One turn sends every row of this set to another row. A few are shown first. Where does it send the rows asked after them?
z_794: -4.2  2.8  -8.1  14.3  6.6  22.8  -1.4  -20.5  -2.2  -4.0  3.6  -15.0  -11.8  11.4
z_584: 9.7  4.3  -0.8  -3.2  -5.0  -19.8  7.0  -7.4  -12.5  18.0  12.8  -18.8  -9.6  4.9
z_475: -2.5  -5.0  10.9  11.3  -7.1  -36.1  12.7  -12.6  -20.2  -8.2  -0.8  -11.2  1.0  0.1
z_607: 0.2  4.6  -1.8  9.4  -1.3  28.3  -6.0  -18.9  -9.2  -7.7  4.5  -10.5  -13.2  -3.5
z_392: 6.2  -13.7  -5.3  -6.5  19.6  3.8  -2.2  -10.7  -7.6  -25.9  26.9  13.9  -2.8  6.2
z_338: 3.9  -16.6  -8.3  12.9  -6.4  16.1  -5.0  -24.3  12.6  -24.5  12.7  -15.5  -5.6  -12.3
z_403: 5.1  0.4  -21.2  -5.4  2.2  -3.1  -3.6  -1.7  -1.2  6.2  30.0  9.1  -6.8  3.4
z_494: 4.9  -3.1  14.5  6.7  -22.2  -28.9  11.5  -12.6  -12.0  -19.1  2.3  -8.2  0.3  7.4
z_585: 6.6  3.3  -1.8  -6.8  -1.6  -19.1  10.7  -4.7  -8.7  17.7  16.8  -8.8  -14.6  7.4
z_675: -2.2  -3.3  6.3  11.7  -10.3  -38.6  16.6  -10.8  -15.5  -5.1  5.2  -7.9  -1.9  5.1
z_198: 5.4  -26.9  12.7  2.6  13.8  -27.0  11.7  -19.2  -8.1  -33.6  8.3  -6.8  -1.1  -2.6
z_991: -13.7  13.9  -5.3  14.8  -5.3  3.3  -4.8  -13.4  -7.0  -6.3  7.6  -9.0  -1.3  -26.8
z_365: 5.2  -10.4  -17.6  -0.4  15.3  -6.2  6.5  -12.3  -4.0  6.3  36.9  2.1  -0.5  7.0
z_177: 7.5  -11.1  -22.0  3.9  11.6  -3.5  1.2  -10.1  -4.7  9.9  34.5  -4.3  -2.6  4.0
z_779: 9.1  -28.7  -8.6  4.4  24.5  -1.5  1.2  -14.2  -9.4  -19.3  17.4  10.0  -8.3  13.4
z_161: -7.7  -14.8  -7.0  22.3  -8.0  -0.4  -6.8  -14.7  6.6  -27.1  -11.6  1.5  -9.9  -7.3
z_674: 8.8  6.3  -4.2  -4.5  -21.0  -22.4  4.6  -2.8  -1.5  9.5  14.2  -8.4  -8.1  3.6
z_234: 5.8  -16.7  13.9  2.6  2.8  -14.8  7.7  -20.3  -10.9  -42.0  15.6  1.9  6.2  3.4
z_804: -5.0  0.6  5.2  0.0  -2.9  -5.5  -5.2  -10.1  7.4  -18.7  -11.8  -11.3  -18.4  -24.9
z_619: -15.7  -0.3  16.6  0.6  3.5  -7.6  6.6  -13.0  2.8  -10.1  -9.0  -14.1  -23.0  -19.2
z_405: 6.7  -20.0  11.2  1.1  7.7  -29.4  16.5  -19.9  -5.5  -33.3  11.8  -9.5  -1.0  4.6
z_106: -18.2  -16.5  -3.6  27.6  1.8  -10.1  3.6  -12.1  5.2  -27.3  -6.1  -0.3  -16.2  -8.5
z_572: 1.6  -17.5  -12.5  14.1  6.7  6.7  2.0  -20.7  19.3  -26.4  13.8  -20.3  -13.7  -4.7
z_458: -20.3  11.4  -1.7  13.7  -0.1  0.8  4.3  -20.0  -0.5  3.7  13.0  -18.0  3.0  -18.9
z_442: 6.5  -24.1  -4.9  3.5  23.8  -4.4  7.5  -17.3  -10.2  -21.8  18.2  9.8  -3.6  18.3

z_584 moves to -> z_177
z_365 moves to -> z_442
Where do these go?
z_991 moves to -> z_607
z_572 moves to -> z_106
z_494 moves to -> z_674

